Named turns come first, each shown by rows before and after it. Which turns, in which order, take the first row of each pair that follows to the second? Write the first one first, as in the answered first pair.
k209 (before |-> after):
[  4 -47 -35  26  -3  17  18   7  14  -5 -13   0  -4 -15 -24 -20 -39  14
 -13  18  -7 -27   2  -1 -28 -47   4  27   7   3  15  34   1  37] |-> [ -4 -51 -35  26   7  20   9   6   9   3  -8   1   2 -14 -24 -34 -32   6
 -11  18   0 -19   1  -3 -26 -47   2  28   8  -7  15  36  -1  37]
[ 20  28 -38   4  11  17   6 -14 -14   2  -6  27  16 -27   9   1  38  33
   5   2 -18  33  36  -5  42  19  -3  23  -6  27 -14 -38  28 -11] |-> [ 12  21 -37   4  20  16   0 -19 -17  -1   7  22  17 -32   8  -9  43  21
   5   7 -16  32  40   1  40  24  -3  22  -7  20 -16 -38  23  -8]
[ 23   8  29  33   1  15 -45  16   5  26  26   8  43  27  17   6  -4  57
  -1 -33 -23  46  29  17 -16  21 -24 -30  58  28 -26 -14  15  -6] |-> [ 63  25 -13  13 -27  -2  12  14  22   0 -13  20  19  32  19  36 -23  64
   4 -24 -38  28  -2  36  -6   7   6 -28  24  46 -15 -36  34 -13]
[ -5  12  12 -11   3   3 -14  13  18  -6   0  21  13  -5  16  21  -2   2
  -3 -13   5   4  -1  22   0   3  -8 -18  21  -8  -7   7  14  -2] |-> [  3  15   1 -14  -4   1   0   9  24 -12  -8  21   6  -5  16  30  -5   9
  -5 -13   0   1 -12  25   4  -7   0 -20  14  -7  -5   2  18   0]
k662 (before |-> after):
[-20   7  12  38   5   0  13 -20  -1  -7  12  -5   6  19 -21  13   2  -7
 -22  25 -15 -18  -9 -11   9  15 -15   2 -24  -7 -40 -20  -5  -2] |-> [-17   7  12  37   6  -2  10 -19  -1 -11  18  -8  10  21 -19  12   4  -7
 -23  30 -15 -15  -7 -13   7  14 -14  -3 -19  -9 -42 -24  -2   0]
[ -4 -10   1  -6 -24  -2   0  20  -4   5 -14   5 -15   4   4   9  14  19
   9   9   4   0   8   4   6  -6  -3   8  -2 -19   5  15  -2  -5] |-> [  1  -2   6  -2 -13  -2  -7  10   4   9 -12  11   3  -6  22  13  22  18
  10  -6   4   1   3   7   6  12   3  10  10  -8  -1   7  -2  -9]
[  4  45  -3  32  28 -11  24 -26   8  -6   0  -6  39   5  -4   2  29 -21
   5   6  -7   8 -37  -6  -1  36   6 -21  16  21  -8 -14  22  -3] |-> [-13  16 -15  14  13 -14  36 -11  -9 -20 -15 -14  -5  23 -41  -7   4 -35
   0  36 -14  -2 -38 -18 -15 -12   9 -18 -13  -6  13   6  24  -1]
k172 (before |-> after):
[-39 -44 -17 -13   5 -18  20  -5 -32 -22  24  49 -61   3  10 -32 -25  12
  -7   0   8 -11  32   7  26 -38   4  30 -33 -31 -10  19 -34   1] |-> [-26 -10  25  36  31 -12  -7  -2 -53   3  45  28 -39  12 -41 -46  -1   9
   6  13  -2  32  36 -26 -14 -38 -27   3 -26 -33 -26  -1  -1   3]
[ -9  -8  -5 -12   4 -10 -24 -13  14   5  22   2  20 -22  43 -11  17  10
  -4 -16   8  19  28  11   9  20  -2  21  27  -2 -14   4 -20  -4] |-> [  5 -25 -23 -28 -29 -19  -1  18  13  -3   2   6 -26  -2   5   3 -19  34
  -7  12   1   7  33  14  -2 -33   1  13 -20  -2  -3   6  -8  -3]
[ 41 -13   8 -17 -28   3   0  19  29 -12  -4 -13 -19 -19  40  33   6  48
  10  27   6 -16 -55  11   0  18  -9  -3 -14  36  11 -13  41 -10] |-> [ 42   5  25   5 -17   0 -16  14  16   2   2 -19  -9 -14  17  30  17  45
  17  26   2   1 -53  -9 -17  15 -18 -18 -13  36   5 -29  53  -6]
[ 23  20 -14  -6  -6  -7   5 -16  39  -5  -5 -20  37   6  24  32  -9  -4
  -7  -5 -22  -2 -50  18  -3  24  28 -15   4   6  -7  10  20  -1] |-> [ 28  13 -17 -13 -22 -12  15  -2  26 -10 -17 -22  17  13   6  37 -24   4
  -7   4 -27  -5 -48  19  -5   0  24 -21 -17   8   1   9  29  -2]
k877 (before |-> after):
[ 14 -10   6 -21 -23   4   2  20  -5  -3  -8   0 -26   9 -25   8 -28  19
  -1  15  -6 -10   7  -6 -17 -44 -13   1 -15   2   5   9  17  -4] |-> [ 13 -14 -10 -30 -32  11   3  16   1  -3   1   8 -28  -2   3  19 -23  35
  -5   3   4  -7  14  12   2 -29  -2  16 -14   9   3   3   5  -7]
[ 11   1  13   0  -3  11 -17   4  -5   4   1   2  -1  20 -23 -11 -23   1
   2  18   8  11  18  -5 -25 -13 -22   1 -13 -18 -16   0   3  18] |-> [ 20  -4   5 -17 -20   7  11   2  19  -5 -11   6   0  17   1   2 -42   2
  -5   5   6 -10  -7   5 -14 -15  -7  -1 -11  -7 -10   8  -3   8]
[-11  -7   1 -27 -16  -3   2   1  23   7  -1  -3  21  -6  44   5 -10   0
  -8 -29  21 -12 -17  31   5  13   7   4  32   7  -3  16 -16 -17] |-> [-24  -4  17   2   7  10 -40  -1  -6  26  27 -14  28  -6  20 -16  18   7
  -5 -17  13  20  28   9  -1  20 -11  11  21   7 -10   0  -7  -4]
Pairs:
Each pair is 2 to 3 turns apart.
[ -7 -29  37  -4  -9   8 -34  28  38  19   9 -15  25 -16  72   8 -24  26
   3 -28  32  -6  -7   9   0  13  -1   0  51  -4   7  21 -36 -14] |-> [  5 -42  14 -18 -34  18 -38  63   7  19  10 -15 -14 -10  40  11 -27  69
   6 -15  28   7  36   6   0 -22  -7   6   3   5   8  14 -12  -5]	k172, k877
[-25 -13  31  43  26  19 -39  -3 -21  28  26 -28  28  -3 -35 -28  49 -26
   7  32  -8  32  32 -31 -10  14 -27   7  -2 -46   7 -22  13  24] |-> [-53 -47  11   4  27  13 -24 -16 -12   5  16 -21  15 -10 -12 -39  40 -55
  -6  30  -4   2  27 -24  12   3  -5  26   3 -69  21   2 -21  23]	k172, k877
[ 15  17 -37 -12  -8 -16   6 -36  12  -2  14   8  -1  -5   7 -24  -8  35
 -11   6  -7  12  15 -14  42   5   4  31 -11   9  32  -7  -1   5] |-> [ 13  32  -4  15   9 -19  -1 -50  17   7  16  -1  26   0  -6 -32  -1  10
  -3   5  -8  16  -5 -28  22  18  -5   7  15   4  24  -6   6   6]	k172, k877, k172
[-10  -4  16  -6  -2  -8 -30  18  12  26  37 -15   2   3  12 -18  24  11
   9 -10  11   6   3 -10   7  12 -19 -14 -15 -12 -17  -3  16  23] |-> [ 14   8 -18  -6 -15 -19  -8  21   8   5  22  -5 -15   2   4   7  19  25
  13  -3   2   7  -1  -3  14   7  -3  -9 -42  -2 -13 -25  33  20]	k209, k209, k877
[-14 -10  20 -31 -16  -9 -34   4  13  25   8  -2  23 -16  37  13 -21  41
  13 -31  29   8  13  14  16  22 -38   8  17  17  -9   4 -27  -2] |-> [ -3   7  41  -9 -32 -21 -12  24   7  25  -7 -18  20  15 -22  17 -47  26
  24  -6  23   3 -13  -8 -26  -7 -48 -31   9   5   1   9   1  -2]	k172, k172, k877
[-24  -5  18  -3  12  19 -16   4  11  27  20  -5   7 -11  -2   0  14   7
  -1  -7  19  20  15 -22  -6   7 -33   6  12   3  -4 -17  -7  -5] |-> [ -4  -6  14 -19 -20   3  16  23  23  12  -1  -7 -16   4 -18  17 -25  14
  -6   1  19  -3 -15 -13 -18 -19 -20 -10  -4  11  12 -13   8 -13]	k877, k877, k172
[-10 -14 -26 -22 -11  -3  11 -11   8 -13  -6  12 -19 -16  32   7   0   8
  -5 -14   8 -14  10  21  27   1  15  27   0   8  -2   4 -18  -7] |-> [-23 -18   4  -9  -2 -10  17  -8  11  -8 -10 -13 -10  17 -10 -12 -17 -38
  -6  10   4 -23 -21 -12 -13 -23   2  -5  11 -24  10  22  -8   1]	k209, k877, k877
[ 26  13  35 -16  -8  -5  10   6  38  12  -3   6  26   2  15  26 -36  15
  18 -14  -3 -28 -23  17   1   3   2 -14  15  13  -7  24 -18   0] |-> [ 42  15  11  -7  -5   5   8  -2  23   9  -5  13  17 -10  21  29 -10  45
  15 -15  -9  -3   3  26  28  17   6  11 -10  32 -21  -8  -3  -2]	k877, k209
[ 14  17 -26   7  -1 -15  17 -26  25  11 -22  26  11 -17  29  16  10   7
  -9 -25  17  -3 -18  -3   8  -2   9  -2  15  -3   6 -15 -11 -20] |-> [-10  12   5  27  25 -11 -16 -32   7  20  -3  16  17 -12   7 -13  28 -24
  -6 -12  18  10   2 -32  -8  -4  -8  -8  27 -26   3  -8 -15  -5]	k209, k209, k877
[  3 -19  26   0 -22  30 -11  22   7   7  -2   7 -15  15 -15  -3   4  28
  17 -14 -12  14  12  -4 -16 -19 -10 -10  -1  -5  -5  11  12 -21] |-> [  2 -16  32  -5 -18  24   4   0  28   8 -11   9   6   7  20  -3  -1   8
  16 -31  -6  -3 -21  12  -6   2   0 -14  28  -6  -1  20  -3 -28]	k172, k877, k877
